Each row is where one point has got to under a steady rotation. How many steps took it there?
The counts run from 0 to 393.
[  8  16   4 -16  -7  13  -7 -18 -29   0 -13   6   3  23   1   1  -9 -34
   0  24  -1  21  10   8   8   1  12   0  -5  13  -6 -35  -7] | 263
[-10   6  -2 -21  22 -14  -2   0  29  -8  27   2  -4 -14   4   9  25 -18
  19  19  -6  -4  24  -9  -9   2 -18  21   1  22   1 -14  11] | 63
[ -9   9  -1  12  20  22  -1  12   7  15 -17  13   0  19  21   7  -9  35
 -10  -6   0  14 -22  -1   1  -1  26  -3   3  -4  14  33 -12] | 110
[-12   4   0  11 -23 -17 -22   2   8   3  -3 -26  -6   4  20  -3   5  30
 -11  -6   4  10  -2  -2  13  33 -22  -6  -4 -42  -6  11   4] | 215
[-16 -29 -20  -6 -27  -7 -14  10  33 -11  25 -13  -4 -14  -3  -9  16 -13
   0   8   0   9 -10  -8  -1  20  -8  -8   4  21  -4   9   4] | 306
[-14   3 -26   7  -2  17  21   7  23   1 -11  -2 -16  10   7 -19   6   9
 -16 -13 -20  11 -19 -10 -10 -14  39 -12  10  -4 -10  30   3] | 108
[-10   5   8 -17  27  -6   4 -14   1  15   3   1   7  19   9  13 -22 -11
   2  27 -11  -7  14  13   6   4  -7  10   4  19  35 -30 -21] | 273
[  3   5  -2  30 -12  -3 -15  -1 -24  12  -7 -13  10   7  20 -13  22  37
   5 -10  -5  17  -6  35  -4   7  11 -14  16 -19 -16  -7  -2] | 228
[  5 -24  -8  -4  15  15  11  32  22  12  19  11  17 -15  16  -6  18  -1
  13   1  16  -7  17  -8   3   2  -8   9 -21  35 -12  -3  -4] | 76
[-13  -9   2 -13  20 -16  15  -4  44  11  22 -10   0  -5  16   6  17   9
  24  18   8 -13  26  -7  -4 -10 -16   5   3  10  -3 -11   2] | 67
[  0  -9   6 -18 -12   4 -22  31  12   0  -3  21  36   2  30   9 -15   3
  -4  15   0  10  -4  -6 -30  16  -6 -10 -19  17  -1   1   0] | 88
[ 23 -20   1 -13   6   5  15  -6 -12 -33   9   8  13 -19 -20  11   1 -37
  -9   3   4 -11  15 -21  -5 -10 -20 -14 -14   3 -27   0  -2] | 169
[ -7  20 -15  -4  23   7   2  -9  -5  18  22  -4  13  14  -5  11 -14 -10
  -5   6  10   7   9   2  16 -25   9 -10 -11 -30 -27 -21 -22] | 256
[ 13  10   6   5   9   9  -7   5  -3  -1 -24 -13  16   7  12  -5  -5  26
 -17 -12   5  10   8 -15   0  27 -45  13 -22  -2  10  19  10] | 207
[  5 -24   5 -22  34  11  23  -8  -8  20 -10  23  10  26  -4  17  13  -3
   2 -19   2 -25  21  -5 -12  19  15  17   1 -19   2  -7   7] | 370
[  2 -29 -10 -10  -9  14  15  18  25   0  13  -4   7   1  16 -13  30 -18
  13   4   8  -4  11  -9  -5  -2   3  -3 -23  30 -31   3  11] | 77
[-10   5 -20  13  -7   0 -11  -5 -16  35  -4  -1  28   4 -15   2  -9  -6
  -6  -1  -4  21  -7  22 -14  39  -5  -2  14 -18  16 -17 -13] | 9
[ 11 -15 -10   3  20  10  -9 -30 -20 -19  14  27  10  16 -33   3  16  -5
  -3 -18 -11 -10   5  19 -13  -8  11  19  10   3  -3 -11  16] | 142
[  7  -2 -12   1  19   7 -20 -13  -5 -15  30 -14  -7  -9 -14  -4  15 -16
  12  15   7  14   7  14  11 -21  -3  17  -1  36  -8 -43  -4] | 50
[  6 -14 -15   0   2  20  16  -7 -23  -3   2  30  27   1  -7  22   3 -30
 -24   6  19 -27   1   0 -20   3  -7   4 -22  -4  11   3   0] | 384
[  8  -8  -1  17  34   6  18  30  10 -20 -12 -21   2 -20  -4  -9   4  -9
 -16 -14 -18   3   9 -23 -12  14 -25  14  -7  11   7   3   2] | 195
[-10  -2  14 -16   2 -13   1  -2  22  -3  10  -7 -15 -19  21   7  44 -18
  28  21   0  -4  17   4   2   3  -1  13   6  30   4  -4  11] | 64
[ 20 -33  35 -13  16  13   2 -10 -24  -2 -10   5  16  -1  -8  15 -17 -11
  13   6  19 -18  13  -5   7   3 -13 -18  -4   8 -13  -1 -20] | 167
[ 27 -12  13  -6  13   3   2 -19  -5  -9 -16 -18   7 -10   7  34 -30  -7
 -14  29  15  -3  -9  -8 -14 -12 -32 -31  -2  -5   0  -5  -2] | 176
[-16  14   0 -11 -13  10 -23   2  12   3 -17   7 -22 -20   9  -7  13  10
  23   6  16  14 -15 -16   8   9  23   9  12   7 -17  30  13] | 333
[-14   5   2  -2 -17  -2  14  -9 -35  15   5   1  -7  14   1  -9   3 -12
  16  16  13  15   8   1  30 -10  26 -19  -4 -17 -36 -23 -27] | 254
[  6 -23  17 -10  -3   4  -1  17  23  21  10  -2  12  -1  38  23  15   7
   8  16  28  13  -2 -10   8   3  -4 -12 -11  12  -8  13  -9] | 79
[-24   2  -9   3 -14  17  -9 -20  -1  -6 -22   9 -21  28   2 -14 -12  21
   0  -2  14  -5 -28  -4   8   3  28  -5 -14 -14   9  23   8] | 122
[ -3   9   1 -21   1  -4  -2 -29  -8  15  -2  -5  -9  25  13  17  -9 -11
  -6  37   7  24   8   5  13  -9  -1 -11  11  -5   7 -34  -6] | 268
[ 26 -29  24  -7  -1   8   2  -2 -28 -11 -13  -1   5 -16  -3  26  -2 -23
  -1  24  31   4  -4 -14   2   4 -13 -24  -3   5  -7  -6 -10] | 171
[ 19   2  15  30  13  11   4  -1   4   6 -25 -28   1   5  22  -4   2  36
  -4   7  11   9 -16  -9   5   6 -20 -12 -19   7   5  16   3] | 202
[ -3 -14  -1  -8  10   2  29 -10  16  -1  10 -19 -13  24   5 -20   9 -15
   6  11 -12  -6   6   2  29 -18  -6  -8  -2  31  13   6 -24] | 284
[-20   7   8  -7   0   9 -25   6   6  16 -11  10 -14  -9  11   3  -5  37
  29  10  31  12 -13 -11   5   6  25   8   7   5 -21  17   6] | 334
[-12  17   6   0  16   3  -2  10 -27  27   8  11  19   2  -5   9  -5 -25
  22   4  16  12   8   4   1   6  19   4 -16 -28 -21 -26 -24] | 251
[  0 -12  -8   4 -21  11   4  -7  15  -6  12 -17   0  10   1   3  33 -22
   4  23  17   7  -7 -10   8   0 -15 -13 -27  40  20  11  -1] | 293
[ -4  -4  27  -8   3  -3  -3  -8  20   9  -9 -11 -13  -3  27   7  29  -8
  39  32   6  -3   1   5   6   9   1  -2   2  29   6 -12  17] | 65
[  4  12   8  24 -12   4  -1  13   2 -28 -18 -21 -12  -8  22 -24   6  15
 -16  -1  -7  -5  -2 -13  13   5 -23  -3 -26   3   3  33   5] | 205
[-23  39 -13  24   1 -19  13  -6 -18  16   8  27  12 -12  -5 -16  25   4
  11  10   1   3  18  14 -11  -4   8  15   3 -17 -20   1   3] | 239
[-14   6 -15  29 -12   3  11 -11 -15  16  -1 -13   2  15 -16 -30  -8  -6
   8  -4 -34   7 -14  21   5  -3   7 -24  12  -5   0   3 -22] | 16
[ 18 -15  22  20  12   8  19  17  -8 -11 -33 -22  -8  -8  14 -16  19   9
 -11   9   4  16  -6 -18  12  28 -10  -3   5  17   4  10  -2] | 197
[ -8  13 -23  -7  -7   2  11 -11 -20  18   7   0 -10   1  -5 -15   8 -26
   5   7  16   4  15  -2  27  -9  22   7   1 -11 -35 -16  -8] | 253
